In the data rows, zero lies at 4.5, halfway between 4 and 5.
Here are some points, one per row:
[4 4 7 4 3 6 0 3 6 5 6 5 4 3 4 7 4 7 4 4 4 4 4 4 5 6 6 4 7 2 4 6 5 5 3 7 3 2 5 3 6 8 2 3 4 3 4 4]
[5 6 5 7 2 3 6 7 7 4 4 0 6 3 4 4 4 4 5 3 5 6 5 4 5 7 3 4 4 5 6 6 2 6 8 7 5 4 6 3 4 5 5 6 5 1 6 5]
[4 4 2 5 6 5 3 4 5 5 4 4 3 3 4 5 1 4 2 4 3 6 5 6 8 5 6 4 6 5 4 4 5 4 6 7 0 4 3 7 2 3 4 7 4 5 4 3]
[4 8 1 5 3 4 5 4 2 5 6 4 5 3 8 3 6 7 2 2 4 5 4 5 5 4 2 6 4 3 4 5 6 3 4 5 4 4 5 6 6 7 5 2 4 6 5 4]
[3 5 4 3 5 3 7 4 4 5 1 6 6 5 6 4 2 6 5 6 3 4 5 3 4 6 5 6 9 3 4 3 3 4 5 5 7 5 2 4 2 3 5 6 4 6 1 5]
[6 6 5 7 4 5 3 4 2 7 4 4 3 2 2 5 3 5 4 5 5 4 6 4 3 4 7 6 4 2 4 6 3 5 6 1 8 4 8 7 0 4 2 5 4 5 5 4]
[6 6 2 6 4 5 6 6 5 5 3 5 3 2 3 4 3 7 6 4 4 4 4 0 4 5 4 4 5 5 3 5 5 2 4 4 2 7 7 6 7 7 5 2 6 6 1 3]
[6 4 5 3 4 4 4 3 5 3 4 2 3 6 3 6 4 7 5 4 5 7 6 5 6 5 3 9 4 0 5 5 4 5 5 6 4 5 3 8 6 4 8 3 5 4 5 7]
[3 3 5 4 6 4 5 2 5 6 6 4 5 6 3 3 6 9 7 2 5 4 0 6 5 5 5 3 4 6 6 7 4 6 6 0 2 4 4 4 2 4 5 3 4 5 4 5]
[6 5 5 4 5 5 5 6 7 5 1 4 7 6 5 3 4 9 4 6 5 6 6 6 2 4 5 7 4 5 6 0 5 6 3 4 4 5 5 3 5 9 4 4 2 5 7 5]
[6 5 4 2 7 5 3 6 6 4 5 1 2 5 4 3 9 3 3 4 7 5 5 4 3 4 4 4 9 4 6 5 6 5 4 4 4 3 6 4 5 6 5 4 5 5 5 3]
[5 6 9 4 7 6 6 5 4 5 6 5 4 3 6 5 5 3 6 5 3 4 4 2 1 5 5 7 4 6 6 5 5 4 5 4 1 7 4 6 4 5 5 4 5 5 6 7]
[1 6 4 4 6 7 3 2 4 6 4 3 5 5 5 7 4 4 5 3 5 9 7 3 5 6 8 4 4 9 8 3 4 4 3 2 6 2 7 4 5 3 6 3 6 5 4 4]
[5 5 4 4 3 4 3 3 7 5 5 6 5 5 3 4 6 1 9 5 6 5 8 5 5 8 3 3 5 5 2 4 4 3 5 4 5 5 4 4 4 5 5 4 0 6 4 3]
[6 6 6 6 7 4 3 6 5 6 6 6 4 6 0 5 5 4 2 5 6 5 4 7 5 1 4 5 3 4 3 5 5 3 5 3 5 5 4 6 6 4 6 8 3 5 4 2]
[0 6 6 6 3 2 6 5 5 4 6 2 4 4 3 4 3 4 5 4 7 3 6 3 4 3 6 4 4 4 2 4 7 5 4 5 5 5 4 4 7 3 5 5 6 5 6 4]
[4 5 1 7 4 5 3 5 6 4 5 5 0 7 8 4 3 5 6 8 4 6 6 4 3 6 3 6 2 5 5 8 4 8 5 5 3 1 4 4 6 5 3 7 4 7 4 5]
[7 4 3 3 5 7 5 7 6 6 6 1 6 6 4 2 4 5 3 4 4 2 5 2 5 4 7 5 3 7 0 4 4 6 5 4 5 3 4 3 7 3 2 3 5 6 5 5]
[7 1 6 3 4 3 7 4 3 4 4 8 6 7 3 4 4 2 4 3 5 4 6 4 4 4 6 4 4 4 4 7 5 9 3 6 5 4 6 5 5 7 6 3 7 4 6 3]
[4 5 3 4 7 4 2 5 1 3 7 4 9 6 3 7 4 5 5 5 7 3 3 3 3 4 4 4 5 6 6 7 3 3 4 8 6 3 3 4 5 6 3 6 3 5 3 8]
[6 7 4 5 5 5 5 2 5 5 6 5 4 5 5 2 5 3 8 5 6 4 5 3 5 3 4 5 2 3 4 3 8 4 5 8 4 3 4 4 0 5 3 2 6 4 4 5]
[6 3 4 9 4 7 7 5 4 6 8 5 5 4 5 8 6 4 6 4 3 5 4 5 1 5 3 5 6 3 2 0 6 6 1 4 5 4 6 6 5 3 5 7 5 3 2 6]
[4 1 4 7 4 6 1 5 4 0 6 6 5 4 5 2 3 3 5 4 3 4 4 2 5 4 4 8 6 5 6 3 5 5 5 2 6 3 3 7 4 5 5 5 3 2 5 4]
[5 4 5 3 4 0 3 4 6 7 7 8 4 3 5 4 4 7 5 3 3 6 6 6 2 4 5 6 6 9 3 7 5 4 4 5 5 6 3 6 4 3 2 5 8 4 5 4]
[5 6 5 6 6 5 6 4 9 5 4 7 6 5 4 7 5 4 2 4 4 4 1 2 5 7 1 6 3 5 6 5 5 5 5 5 6 5 4 2 4 4 7 5 5 5 4 0]
[2 6 6 6 4 6 5 7 2 4 4 7 3 8 2 3 5 5 5 3 0 4 4 5 6 6 2 3 7 5 6 4 4 3 5 8 6 5 9 5 5 3 5 5 4 6 6 6]
[4 3 4 8 4 4 7 4 4 4 7 4 6 8 3 3 5 5 4 5 6 5 7 1 4 6 5 2 5 3 8 4 2 4 3 4 2 6 3 4 4 4 0 4 4 5 5 2]
[3 3 3 3 2 4 8 3 3 4 4 4 7 2 5 6 6 3 3 4 5 4 3 6 3 3 4 4 5 6 4 6 2 7 4 4 4 5 5 4 2 4 5 5 3 6 5 4]
[8 1 2 3 4 2 5 4 4 4 7 4 4 0 4 5 4 4 4 5 6 4 5 2 5 5 3 4 4 5 8 3 4 4 4 5 3 5 6 3 5 1 7 6 4 6 5 6]
[3 3 5 2 2 5 2 7 2 7 3 2 4 6 4 5 5 4 5 5 2 5 4 1 4 4 1 5 3 4 3 7 7 3 3 2 4 5 3 2 2 6 5 8 5 5 5 3]
[8 9 5 5 0 5 5 4 3 2 5 4 2 5 4 6 5 4 3 4 5 2 3 5 6 6 7 4 5 7 5 4 3 5 3 3 5 3 0 5 5 3 4 3 5 3 6 3]
[4 4 3 3 4 0 2 6 4 4 5 4 3 6 4 5 4 3 5 4 4 0 4 6 5 6 3 4 3 5 6 0 3 4 5 3 5 3 5 4 4 6 4 4 7 4 3 5]
[3 5 6 4 3 6 3 5 4 5 4 6 5 5 6 4 6 3 3 5 5 7 3 3 3 3 4 4 4 4 1 3 0 5 7 5 3 4 3 5 4 6 6 3 7 6 4 5]
[3 4 3 6 4 5 5 5 5 6 1 7 4 5 4 3 9 3 4 3 8 3 5 4 5 4 7 8 3 5 5 5 4 2 3 5 3 4 5 3 4 3 4 6 4 3 4 8]
[5 9 6 4 4 5 5 2 3 3 3 5 6 6 4 4 2 5 5 4 6 3 4 4 7 4 3 4 6 6 3 3 5 7 4 3 2 4 6 3 5 7 5 9 5 5 6 6]
[5 4 4 3 4 7 5 5 9 1 4 5 5 5 6 7 6 6 8 4 3 3 7 5 5 0 4 4 4 3 5 6 2 2 2 4 4 4 5 4 4 3 4 5 6 4 5 3]
[5 4 6 6 6 3 5 4 4 4 3 4 5 4 5 9 8 6 3 2 2 1 7 4 5 4 6 4 3 4 4 4 6 5 9 4 5 4 4 5 5 7 5 5 4 7 6 5]
[4 5 5 3 0 6 5 9 5 4 3 6 5 6 4 6 2 3 3 3 6 5 6 6 5 5 4 5 5 6 6 5 8 6 7 3 3 4 5 4 3 5 2 4 4 6 0 5]
[5 3 4 6 7 4 5 3 2 0 5 4 3 4 4 5 5 5 4 5 2 7 4 6 4 5 6 6 4 7 1 4 5 3 5 5 5 7 5 0 3 6 5 4 5 4 3 5]
[3 3 0 3 5 9 2 5 4 4 4 6 5 4 5 5 4 5 6 6 8 3 3 6 4 6 5 4 5 5 4 4 5 5 7 4 5 9 4 6 6 5 4 5 7 2 8 3]
[3 3 5 5 6 5 5 4 5 4 2 2 3 5 5 5 1 3 3 6 5 0 3 6 2 4 3 5 3 7 4 6 4 3 2 7 5 5 5 6 4 4 6 1 1 3 3 5]
[7 4 4 5 2 3 4 6 6 3 3 5 4 4 5 4 2 6 6 4 6 5 0 3 1 3 9 0 4 4 4 4 6 3 4 6 6 3 4 5 4 4 8 6 4 7 6 5]
[6 3 7 7 2 5 3 2 5 6 5 3 6 7 9 4 4 4 3 4 5 3 4 5 6 2 4 5 7 5 5 4 5 4 5 5 5 9 5 3 5 2 5 4 4 7 4 5]
[4 5 4 4 7 4 6 6 4 4 4 7 5 2 4 5 3 4 4 4 5 6 4 4 7 5 2 5 6 2 3 5 4 4 4 1 4 3 4 0 6 3 3 1 3 5 8 6]
[5 6 3 4 5 1 4 4 3 6 3 5 2 5 5 7 5 4 5 7 4 7 3 1 5 0 3 3 4 6 4 3 5 7 6 4 5 6 6 4 5 5 3 3 0 0 4 5]
[6 4 4 8 4 5 5 3 2 6 3 5 5 4 4 3 2 3 7 3 3 4 6 7 1 2 5 4 6 3 7 6 4 3 7 4 4 2 2 1 7 5 6 5 6 2 5 4]
[6 2 8 4 5 4 6 3 2 5 3 4 5 4 8 4 6 7 4 7 7 5 5 5 5 4 2 4 4 5 4 2 5 1 6 5 6 0 6 5 5 2 3 5 5 3 4 2]
[4 4 4 4 3 5 2 2 6 4 1 3 5 1 0 3 6 3 5 6 2 5 4 6 4 3 3 5 4 4 7 3 6 7 4 5 5 5 3 5 7 3 1 4 6 9 6 5]
[5 7 5 6 5 1 3 7 3 4 3 4 9 5 7 4 6 3 6 7 3 5 4 6 5 5 7 5 4 3 4 5 6 8 4 5 2 4 5 5 4 1 6 3 6 4 3 3]
[4 5 6 1 5 5 6 4 5 4 5 4 4 4 7 3 4 1 5 3 4 5 2 5 5 5 7 5 3 0 6 5 4 3 5 4 6 6 5 6 9 6 1 8 3 4 3 3]
[4 5 6 4 6 6 3 5 2 4 5 5 3 3 5 1 6 8 4 4 6 3 7 5 5 5 4 3 2 3 6 4 5 8 4 5 6 6 2 1 4 3 6 5 4 4 1 4]
[4 3 5 5 4 5 6 6 6 7 7 4 4 2 6 4 5 3 5 9 4 5 4 6 9 4 6 4 5 6 6 4 4 4 2 4 7 5 3 4 4 8 6 4 6 5 5 6]
[4 5 4 5 6 5 4 3 7 4 4 6 5 4 5 3 5 3 2 4 4 7 6 5 4 5 4 0 3 3 4 4 6 4 3 2 5 6 1 6 3 5 3 4 7 3 4 8]
[3 6 4 2 2 5 6 2 5 4 8 5 6 5 2 3 5 6 2 9 1 3 5 4 3 4 6 4 4 5 5 5 5 3 7 4 3 4 6 5 6 4 7 4 4 2 4 5]
These points spread out most along one direction. Take the direction at right angles to it along which they spread out most. Go by this last direction. How many in every 100 of the points above lie lower along it than each point below? Round to a whole number. More than half of the points above lie lower than the first one.
[4 4 3 3 4 0 2 6 4 4 5 4 3 6 4 5 4 3 5 4 4 0 4 6 5 6 3 4 3 5 6 0 3 4 5 3 5 3 5 4 4 6 4 4 7 4 3 5] 63
[3 4 3 6 4 5 5 5 5 6 1 7 4 5 4 3 9 3 4 3 8 3 5 4 5 4 7 8 3 5 5 5 4 2 3 5 3 4 5 3 4 3 4 6 4 3 4 8] 39
[6 3 7 7 2 5 3 2 5 6 5 3 6 7 9 4 4 4 3 4 5 3 4 5 6 2 4 5 7 5 5 4 5 4 5 5 5 9 5 3 5 2 5 4 4 7 4 5] 31
[4 5 1 7 4 5 3 5 6 4 5 5 0 7 8 4 3 5 6 8 4 6 6 4 3 6 3 6 2 5 5 8 4 8 5 5 3 1 4 4 6 5 3 7 4 7 4 5] 87
[3 3 3 3 2 4 8 3 3 4 4 4 7 2 5 6 6 3 3 4 5 4 3 6 3 3 4 4 5 6 4 6 2 7 4 4 4 5 5 4 2 4 5 5 3 6 5 4] 26
[3 3 0 3 5 9 2 5 4 4 4 6 5 4 5 5 4 5 6 6 8 3 3 6 4 6 5 4 5 5 4 4 5 5 7 4 5 9 4 6 6 5 4 5 7 2 8 3] 13
[5 4 5 3 4 0 3 4 6 7 7 8 4 3 5 4 4 7 5 3 3 6 6 6 2 4 5 6 6 9 3 7 5 4 4 5 5 6 3 6 4 3 2 5 8 4 5 4] 0
[4 3 5 5 4 5 6 6 6 7 7 4 4 2 6 4 5 3 5 9 4 5 4 6 9 4 6 4 5 6 6 4 4 4 2 4 7 5 3 4 4 8 6 4 6 5 5 6] 6
[5 3 4 6 7 4 5 3 2 0 5 4 3 4 4 5 5 5 4 5 2 7 4 6 4 5 6 6 4 7 1 4 5 3 5 5 5 7 5 0 3 6 5 4 5 4 3 5] 43
[7 4 3 3 5 7 5 7 6 6 6 1 6 6 4 2 4 5 3 4 4 2 5 2 5 4 7 5 3 7 0 4 4 6 5 4 5 3 4 3 7 3 2 3 5 6 5 5] 56
[4 4 7 4 3 6 0 3 6 5 6 5 4 3 4 7 4 7 4 4 4 4 4 4 5 6 6 4 7 2 4 6 5 5 3 7 3 2 5 3 6 8 2 3 4 3 4 4] 74
[5 6 5 7 2 3 6 7 7 4 4 0 6 3 4 4 4 4 5 3 5 6 5 4 5 7 3 4 4 5 6 6 2 6 8 7 5 4 6 3 4 5 5 6 5 1 6 5] 81
[3 6 4 2 2 5 6 2 5 4 8 5 6 5 2 3 5 6 2 9 1 3 5 4 3 4 6 4 4 5 5 5 5 3 7 4 3 4 6 5 6 4 7 4 4 2 4 5] 41
[4 4 4 4 3 5 2 2 6 4 1 3 5 1 0 3 6 3 5 6 2 5 4 6 4 3 3 5 4 4 7 3 6 7 4 5 5 5 3 5 7 3 1 4 6 9 6 5] 28
